rotation steps, each row followed by its count of steps
The counts run from 0 to 594.
[ -1.0 -19.4   7.3 -18.1   9.8 -14.7   3.0  -8.4  13.0 -16.8  -1.6 -30.2
 -25.2   9.0 -18.9 -10.6 -25.2  -8.5 -11.0   4.1  14.8  -6.3  -1.6  -9.6
  -5.4 -20.3   8.3 -12.6 -12.9   7.6  -0.7   5.1  21.7  -3.5  15.5 -19.5
  11.1   1.4 -24.5  14.0  -2.2 -10.1  16.5  10.7 -18.1  -4.2 -16.6   4.1
   6.3   3.4  -0.5  36.3   3.7  -2.9  -7.7 -19.4   2.6  12.2  21.6] -> 340
[ -6.6 -15.2  -4.5  -4.3   2.3 -13.9  30.5   1.9  27.8  11.0 -10.1 -15.5
  -5.1  -9.2   7.6   3.2  15.4   4.8  -9.5  -3.2   2.9   4.5  -5.5   8.0
   0.0 -12.2  -3.3  -9.4 -15.0  20.9  25.3  -0.5  28.8  -5.9   3.0 -14.1
  13.5 -17.1 -20.8  -3.1  10.1 -21.5  17.0  -0.1 -19.2   5.0  -0.8   9.9
  -3.3  39.1   1.9  -5.9   4.8 -12.2  -2.6 -19.1   4.9  17.9   8.0] -> 518
[ 12.0 -16.9   1.7   3.8  13.5  12.1  -4.5   9.4  -3.2 -22.5 -21.8   3.6
   3.9  14.6  11.9  -2.7 -14.8   2.4  -9.5  16.6 -31.5  10.9  -5.8 -19.6
   8.9 -32.7  14.7   1.2 -11.7  -5.4   7.0 -12.0   8.9 -13.3   9.2  -4.2
  -1.6   1.4  15.7 -17.2 -12.9  -8.7  10.0  18.2  24.4  -0.4  -2.4 -22.6
  -5.6 -24.4  10.4  -9.7 -10.9   3.6  -2.7 -20.4  -5.4 -19.4  -9.7] -> 256
[  7.4   3.3 -18.2  -3.6  15.7  14.2  23.5  -8.4 -17.7 -11.8  -6.2  14.5
   2.9  25.6  -3.1  14.4   1.2  -9.8 -11.1  16.3 -16.2  -2.5 -24.4  16.6
   3.8   2.2   4.2 -22.6  18.8   3.7  -2.8  11.3   5.1  -5.1 -11.1   6.2
 -21.5  -4.7   1.0   0.5   6.6 -27.9   4.5 -11.9  15.9 -12.4  15.0   4.0
  -7.0 -20.2  14.5 -25.8  -1.2  23.1  -3.1 -15.1  -9.0  20.9   0.7] -> 563
[-14.1   2.9  17.6  17.1  -5.3  -6.4 -39.9  18.7   5.9  -2.3  -7.6 -17.3
  -4.6   6.3   2.5 -35.9  12.0   1.1 -10.1 -16.9  -7.2 -37.6  10.0 -23.5
   5.8  -8.5  -7.0   1.2 -10.9 -15.4  16.5   9.0 -12.5  16.5   8.5  -3.0
  -7.4   0.7  11.4  -4.4  12.3   6.5   1.1   8.7  -3.1   7.3  -8.2  -7.3
   8.1  -3.2  -5.8   5.7  -9.8  -9.7  16.3  -0.9  -9.8 -27.4  16.3] -> 488
[ 18.3  -3.6  30.4 -19.1  13.9 -23.0  33.7  -1.5  15.0  -4.1   2.6   8.2
   2.2 -11.7 -20.0   6.8 -10.7  -0.7  -7.7   4.2  26.7   5.3   7.2  -9.0
  -8.2   7.5 -11.4   4.0   5.0  12.2   4.4   0.9  11.2  10.4  21.1 -20.3
  19.8   1.7 -17.9  14.2 -21.6   4.3  10.8  23.3 -10.6  17.7 -11.3  -4.0
  -6.6   7.6  -5.7  25.2   8.6   7.1 -11.3  -1.0  -0.4   4.7 -12.6] -> 122
[ -7.9   8.1  19.6  21.9   3.9  -8.5 -22.6  12.5 -10.0  -1.7 -11.2   1.8
  15.0  11.8 -22.2 -12.9  20.8   1.4 -12.6  -3.1 -12.4 -29.9 -14.2 -31.0
  29.1  11.7 -12.6  -8.7  12.6  -1.9  20.5   2.1  -9.2  32.6   0.6   0.8
 -10.5 -11.9  12.0   6.7  14.5 -11.5  -2.9   9.0  -5.1   6.1 -13.9 -11.8
   4.3   4.4 -13.6  -8.2   2.9  10.5   8.7   8.0  -9.5  -0.8   1.4] -> 85
[  6.7 -10.1  19.8  -0.9  22.9 -14.4   4.8  -5.9 -17.7 -12.0  -0.8  10.1
   1.2   5.7 -43.2  -0.9  -1.1 -13.9  -6.5   4.5  18.7  -4.8  -4.3 -25.0
   0.5   9.3  -8.1 -21.5  13.6  14.8  -7.4 -16.0   3.5  27.6   9.1 -23.0
   6.3   5.4  -7.4  17.4   1.6  -5.0  11.0   9.1 -17.4   0.1  -1.7  -5.3
  30.7  -3.3  10.9  10.2   5.9  31.8  -1.0  15.3   6.1  11.7  -8.4] -> 557
[  8.9   8.4   3.8 -12.7   6.5  19.5   8.6  -2.6 -26.3 -11.1   6.1   6.2
 -11.4  15.3 -16.2 -10.3   6.7 -18.0   2.3  -9.8  24.4  -2.2  10.6   9.2
 -32.7   8.3 -11.2 -17.4  13.5 -10.4 -24.6   2.2 -36.8   9.8  -7.9 -12.8
  -8.6  23.1  12.9   3.3 -10.4  -1.8   9.5  -3.6  -2.9  -7.1  20.8  16.4
  15.8 -31.0  17.1  -3.2  -7.0   3.8  -0.5   4.8  -5.3   2.8   3.8] -> 161
[-16.4   2.8 -16.3   7.9  10.1  14.5 -20.5   8.7  -5.1  -2.3 -12.6  12.0
   6.4   9.3   1.2  23.7  20.7   7.2  -3.3   7.4 -21.4  23.5 -32.3 -25.4
  11.1  19.0   7.7   3.7  -3.9  -3.5  13.9 -35.1  -3.4  21.2  -9.1   4.8
 -10.7 -18.5  12.6  -4.1   0.7  -7.1   2.4 -14.6  11.8  -1.8 -22.0 -10.1
  -8.5  16.4  -4.3  -0.5   9.2 -19.7   0.2   1.5 -10.1   8.4  25.7] -> 231
[  1.3  -1.8  21.3 -18.1   9.0  -8.7  -8.1 -15.7 -10.2 -25.0   1.8   3.3
 -14.0  10.2 -32.7  -5.5 -13.7 -16.5  10.3 -11.8  32.4   7.2  13.5 -13.5
 -17.7  -9.4  -2.9 -10.3 -12.1  -0.7  -6.6 -12.0 -17.6  17.8  21.1 -25.6
   5.6   2.3   2.1  10.6 -13.0   8.7  10.5   6.0 -11.3  -0.3  -7.5   9.6
  21.4   7.2   5.6  28.2  20.7   5.4   8.5  20.9  -4.7  -4.0  13.5] -> 154
[ -2.8 -21.1   2.9  20.0  12.2  11.3   8.6  12.0   0.4  -3.7  -3.6  20.4
   2.8 -21.5 -11.2  -7.7   3.2 -12.7 -17.1 -21.7  16.3  19.5   3.2 -24.8
 -11.6  14.3 -13.9  -1.9   9.6 -13.0   9.8 -21.2 -13.8  30.0  -4.4 -23.8
   7.6   5.5  16.9 -11.3  -7.7   8.8  15.5   5.1 -26.6   0.7 -15.7  -3.0
  24.3   7.7  11.4   7.1   3.0  13.5   5.5  19.0  10.1  10.9  -7.1] -> 65
[  9.4 -13.4 -28.5  11.1  10.6  27.0  27.1  11.7  -1.1  -6.0 -16.2  25.1
  -1.8  11.1  29.9   0.4  -6.0 -11.6  -8.6  -4.2 -10.3  17.6  -4.2   6.4
   1.3  -3.3   6.1  -5.2  -6.7 -13.4  11.8  -2.9  -7.1  -2.2  -3.3 -14.1
 -13.6  -8.9  17.1 -30.3  -9.3  -0.3  18.7  -8.8  -2.4 -18.5  10.7  -5.9
   5.4   0.2  22.7 -33.9  -6.0   6.6   9.5  -1.9   0.6   0.5  -2.4] -> 63
[  1.9 -12.8   6.1 -13.2  -9.4  11.7  28.1 -22.4  22.7   6.2  -5.6 -40.3
 -16.6  -2.8   6.0 -12.1   2.1  -5.3  -9.7 -18.0  -0.6  -3.9   6.7   7.0
 -15.1 -27.1   0.2  -1.3 -13.5  11.1  -1.4  13.0  20.2 -27.0   8.8 -11.4
   2.9 -11.5  -1.8   0.2  13.8  -1.6  11.5  -3.5 -29.4  -7.6  13.3   5.8
  -3.8   1.0   2.8  -0.6   9.5 -14.7  -5.4 -22.4  -4.7  16.9   2.5] -> 349
[  5.6   8.8  14.1 -11.5  10.7 -14.7  32.9   0.8   6.3  -1.7   6.0  10.2
   2.2 -10.8 -23.9  18.4  -0.8  -3.5 -10.9  -9.0  34.9  10.5   1.2   2.9
 -14.8  10.9 -10.6  -1.2   5.9  -3.8   9.1  -2.1   8.2  15.4  -2.3 -14.6
  12.2  -6.0  -9.9   8.7 -18.5  -1.0  10.1  -1.3 -16.9  16.3  -8.8   9.6
 -15.2  26.6  -0.1  12.5  20.8  -9.7  -3.9   2.6  -2.7  27.2  12.2] -> 130
[ -4.5  10.2 -26.2  11.2 -12.5  19.7  -3.8 -16.8  -6.4  24.6  -4.0   5.6
   7.2   4.7  24.6  -9.6  41.3  -3.9   1.3   1.3 -13.8 -10.5   1.7  -2.3
  -6.4  26.5  -1.1 -12.1   3.5  18.4  -4.4  -1.3  17.1   8.4 -15.0   8.1
  -5.7  -4.6   7.9  -2.1  25.8  16.2  -4.7 -25.1   6.3  16.2   9.9 -11.2
   9.3  20.7   0.3 -13.3  12.1   1.9  -0.8   7.2   8.9   4.5   9.1] -> 229
[ 22.5  -9.9  19.1   1.1   8.8   3.1  23.5  10.7  -6.9  -0.2  17.7   2.3
   4.3 -16.2 -14.8  -3.8 -12.0  -3.8 -20.3 -26.8  21.4  -6.1  12.2  -9.4
  -9.6   6.3 -12.9   1.8  24.8 -22.8  -0.9  24.0  -8.5   4.7  -8.8  -5.6
  -4.6  18.5   8.4  -5.5 -20.6   0.7   9.5  18.9 -24.7  10.1  10.2  10.8
  -8.9 -27.8   7.1  13.2   1.5  -5.8  -3.1   2.4   3.2  24.0  -1.6] -> 113
[  2.4  -7.0 -36.0   2.8   3.1   7.0  25.0  14.1   4.9  -7.6   8.5  24.2
 -21.9  12.6  31.0   1.5 -11.1 -16.8 -21.8   1.8  -1.0  -5.0   3.9  18.3
   5.2   7.5   2.4  -7.0  -7.7 -22.0  16.2  21.2 -10.8  -7.9  -8.9   3.7
 -22.2 -10.4   4.5 -26.3  -1.8 -10.4  19.9  -9.5  -7.2 -15.2  21.4  16.2
   7.0  -2.7   6.0 -20.0  -2.2  -0.7  -5.6  10.1   7.7  11.0   3.0] -> 531
[ -5.1 -19.0 -17.1  -1.3  18.1 -11.3  -4.2  15.3   7.2  -3.3  16.2   4.0
 -12.6 -18.2   4.3   0.0   1.7   2.4 -22.3   5.7  16.1  10.1   5.2  -6.7
  -6.7  21.3   2.0 -15.9   1.4   3.9  13.0 -12.1  13.8  21.4 -14.1  -6.6
  19.8   9.1 -29.5  -3.4 -12.7   1.5  14.9  15.9 -14.1  14.1 -10.2  -5.1
  12.6  21.5   1.2  37.4 -12.3  -5.0 -14.7   4.4  22.6   3.4   9.4] -> 41
[ 13.9 -14.6  -8.9  10.0  14.8  23.3  18.9  26.4  -2.6  13.7   4.4  13.2
  23.9  -9.0   9.0   7.3  13.0   5.0 -11.2 -11.2 -13.5  -5.8  -2.2   2.4
  -3.0 -13.9   2.7 -10.5   6.5 -13.4   3.2  11.8   8.6  -8.3 -14.5   4.6
 -12.1  12.9  10.4 -26.5 -13.4 -13.6   7.6   7.3   8.9   4.5  18.4  -4.1
 -18.0 -28.6  23.9 -27.7 -17.6  -2.0 -14.4 -20.7   2.5  10.3 -16.7] -> 265
[  7.8  -2.2  38.1  -9.9   8.2  -6.4  15.9  18.5  12.8  -1.6 -10.0  -5.2
  18.0  -2.2 -17.8   8.7 -10.3   8.5 -12.1   0.2  -8.7  -1.3 -10.3 -18.0
  21.9 -13.5 -10.4  26.2  -0.8 -12.3  29.9  -7.6 -13.0   8.2  16.4  -3.3
   0.6 -12.1   3.0   8.5 -19.4 -10.5   4.5  23.0 -10.0  -1.0 -13.4  -1.4
 -27.9  -1.6 -16.7  -2.7   2.0 -16.1  -7.7   2.5 -18.8 -10.0  -5.5] -> 118
[  6.0 -11.2  10.2   3.4  15.4  12.2  22.7  -2.2  -4.4  -9.7 -10.4   8.0
  -6.2  -6.0 -31.9  -2.5  -1.0 -15.0 -17.3 -14.6  23.7  14.6  -7.6 -14.9
 -17.3  21.0 -16.6  -7.3  15.7  -0.3  -1.1 -13.4  -9.9  24.3   2.1 -28.1
   7.0  -5.6  10.5   1.2   6.2   0.1   6.4  -8.0 -35.0  -1.6  -7.7   6.5
  22.7   2.2   9.9  11.3  11.9  15.9   5.4  11.9  -7.4  19.0   7.2] -> 549
[  7.9  -3.1   2.4  -4.8  18.0  19.8  -2.0  -0.8 -33.1   2.8  10.3   3.7
  12.2   1.6 -18.8   3.5  11.4  -5.9  -3.5   0.9   5.6  -1.2  -4.4 -14.1
 -18.8  20.5  -9.8 -24.0  30.3   4.5 -20.2  -6.3  -2.8   9.4 -23.2   1.3
  -4.4  29.9  -0.7   3.1  -4.4   3.4   0.3  13.8  12.9  12.5  15.3  -5.1
  16.6 -43.1  26.9   0.1  -5.5  11.9  -6.6   1.6   9.4  17.2  -7.3] -> 411
[  9.3   8.3  21.5  14.5 -19.4  -5.2   6.2   1.4   3.1  13.6  -8.3   3.8
   3.3   3.7   6.9 -32.2  17.6 -10.0  -3.2 -23.6  -2.7 -25.7  29.1 -13.6
   2.3  -3.3 -19.1   7.7  -8.7  -9.9  15.9  25.8 -25.1  10.7  11.2  -5.4
  -4.1  -6.7  24.8  -3.9   7.9  17.8   4.0   5.2 -14.9   4.9  10.7  -2.4
   1.8   8.0 -14.6 -15.2  10.7   3.7  14.6  18.3  -9.9 -18.8  -1.7] -> 302
[  0.6 -15.5  -9.1   0.8   4.2  18.6   8.9  21.3   9.3 -15.1 -20.6  -9.6
   0.2  11.1  18.4  -3.0   3.9   1.5 -15.9  -2.2 -19.4  10.0  -9.1  15.5
  -9.3 -28.3   2.6   6.9  -7.8 -10.0  14.2   1.7  -9.4 -10.1  -2.3  -9.4
   0.0  -1.6   5.0 -19.1  -2.9 -16.0  14.8   5.7   5.0  -7.3   3.7  -1.1
 -22.4 -17.9  10.8 -13.6 -21.1 -17.6   0.6 -36.0 -17.0 -12.9   7.2] -> 498
[ -4.1 -15.4 -17.8  -1.0  11.2 -23.9   9.0  19.2   2.6  -1.1  26.9  14.1
 -18.7  -1.3  -0.2  -7.3  -5.9  -9.7 -19.4  -0.3  16.3 -24.7  14.1  -1.6
  12.3  23.4 -15.0 -25.9  -4.6  -3.6  12.9  12.1  -6.2  20.8  -1.2   2.7
  -2.8   6.5 -21.1  -2.0 -17.2  -2.5  13.6  12.4  -6.0   4.3  11.9  12.8
  21.2  -1.1   0.3   7.6 -10.6  10.9  -8.0  24.6  25.8  -0.8  -6.4] -> 524
[  0.1   1.0 -10.0 -24.7   0.3 -11.2  26.0 -27.5  19.2   6.3  -3.9  -2.8
 -10.6  12.4   0.1   9.1   6.7  -4.6   9.2  19.5  -0.3   4.1  -2.9  -1.5
  -2.5  -2.5  -2.7 -14.4  -9.7  29.0   0.9  -3.8  24.0  -8.7  15.0  -4.4
   3.4 -26.3 -22.9  14.1   1.2  -4.5   8.6  -9.5  -4.2  -4.8   1.6  -9.1
   8.2  36.0   3.3   3.7  22.5  10.2  -9.9  10.4  13.3  11.5  -3.3] -> 373
[  5.9  -5.6   6.0 -11.2  -1.6  19.0   1.5  10.1   9.2  -8.1 -17.5   7.7
  13.7  -1.7  17.7  18.9   2.0   2.2   1.4  -3.1 -15.2  34.1  -6.8 -10.1
  -2.9  -7.0   5.2  31.7  -4.6 -19.2  22.2 -23.5  -7.4   2.9   3.1  -5.5
   1.2  -9.2  12.5 -16.5 -27.7   8.4   7.0   2.7   4.5   9.1  -9.8  -7.0
 -22.9  -1.9  -3.6  -7.3   6.1 -35.5   0.6  -6.1 -21.9  -4.0   8.1] -> 449
[ -0.6   6.9  -5.7  -3.1 -12.7  44.8   6.1  -5.1  13.9  25.9  -5.5 -10.7
  13.9  -7.5  31.4 -13.8  37.7   1.4   4.2  -4.4 -14.3  -2.1  14.2  -8.3
 -15.4  19.2 -10.1  11.9  11.5   8.4  -0.5  -6.3  -5.0  -3.4  -8.4   1.8
 -10.1  -0.2   8.9  -1.9   2.5  28.2  -1.8  -9.2  -9.0   1.0  30.0  -4.2
   4.4   0.4   0.3 -16.1   3.3 -11.4  -1.2  24.1   6.8   1.1  -2.4] -> 213
[  3.0  15.4 -15.3 -22.1   0.9  -4.4  19.7  -8.5 -10.6 -34.1 -11.5  14.3
 -15.7  31.6  13.9  24.8 -13.3 -10.1  -6.3  25.5   0.0  11.0  -2.5  15.9
   6.2  -1.7  12.1   4.5 -15.8 -12.7   6.3   9.1  -9.3  -6.9   8.8   3.4
 -17.2 -22.5   0.2  -3.9 -17.4  -7.6  18.8 -17.1  20.8  -3.4  -2.5   3.7
 -18.5   6.2 -10.6   0.5  13.6 -16.1  -4.2   2.0 -14.9  -2.4  24.0] -> 143
[  1.8  -0.5 -11.0  -2.2  -8.6   9.1  23.9   7.1  22.7  19.9  -6.1 -24.7
   1.6   2.1  32.3 -21.0  23.2  -0.3 -17.0   7.6 -11.3 -28.9  15.5  17.7
  -7.6   2.0 -10.6  -9.5   6.2  22.7   6.5  23.8  11.5  -6.4  -4.6   5.6
   4.9  -7.4 -19.4   1.7  26.5   0.7   2.1   6.2 -13.6  16.8  23.6  -2.3
   3.3   7.4  -0.8  -5.6 -16.8   3.8 -12.7 -17.0   6.2 -13.9 -13.4] -> 511
[ -2.4   4.9  -4.6  -8.4  -5.2  11.8  -3.6 -11.4  15.2  34.8  -5.8   1.5
  17.4   6.9  19.0 -10.6  34.9   0.9  14.9   7.4 -20.7 -17.8  10.6 -20.1
  -2.7   5.2  -5.6  -7.9   0.8  25.0   2.8  -6.3   8.4   9.1   2.9   4.3
  -6.3 -14.8   4.5   6.3  16.8  22.8 -11.0   0.9   8.3   4.2  23.2 -17.0
  17.9  17.6   6.1 -20.2  12.2  14.0   3.4  27.8  17.7  -8.2 -11.5] -> 221
[  5.0  -3.6   5.6 -20.4  11.5   8.8  30.7   2.5   2.5   5.9  22.4   6.5
  -3.2 -15.6 -21.5   2.7   6.6  -8.3 -15.8  -0.1  27.2  -1.6   5.7   3.1
 -23.9  25.6 -18.5  -7.1  18.3  -0.6   2.3 -14.1 -20.4   7.6 -18.4  -4.6
  -3.6  13.4 -12.8   5.7 -18.2   3.3  -1.0  16.4 -32.6   2.6  22.7  14.1
   8.5 -17.0  10.0  10.4  -4.5   1.0 -15.2  21.6  12.7  20.0  -3.8] -> 363
[ -4.2  -7.6  25.3 -18.0  12.8 -11.6  -7.8   0.4  -4.9  -4.0   7.9 -13.6
  -2.0   3.6 -49.4   0.5   8.6  -4.7   6.8 -14.2  25.7  -4.4  -2.3 -14.0
 -21.0   3.1  -7.5 -18.2   2.5   8.0  -9.0 -24.8 -13.1  16.3   5.5 -18.9
   7.1  10.6 -12.7  19.7  -6.5  -4.0  -4.3  24.6   5.9  -3.9  -8.1   1.6
   8.8  -4.6  21.6  17.2  -1.1   5.4  -3.6  -5.1  -3.4   7.3   5.3] -> 170
[ -0.4 -20.7   2.4 -17.4   4.2   2.5  23.1   6.5  10.9   4.5  13.9  -3.7
 -16.7   7.7  -8.2  -7.8 -10.9  -1.7  -4.3  -4.5   2.0 -13.6  12.0  10.6
   3.8  -6.3  -4.1 -14.1  -5.1  -2.8   2.8   8.1 -22.7 -10.1   0.6   1.5
 -19.1   4.8  -7.1  -5.2 -20.3  -6.2  11.7  28.2  -4.7 -20.5  35.2  17.8
  12.5 -31.0  20.7 -18.1 -16.0   8.3 -10.5  15.9  10.1  -3.3 -18.8] -> 354
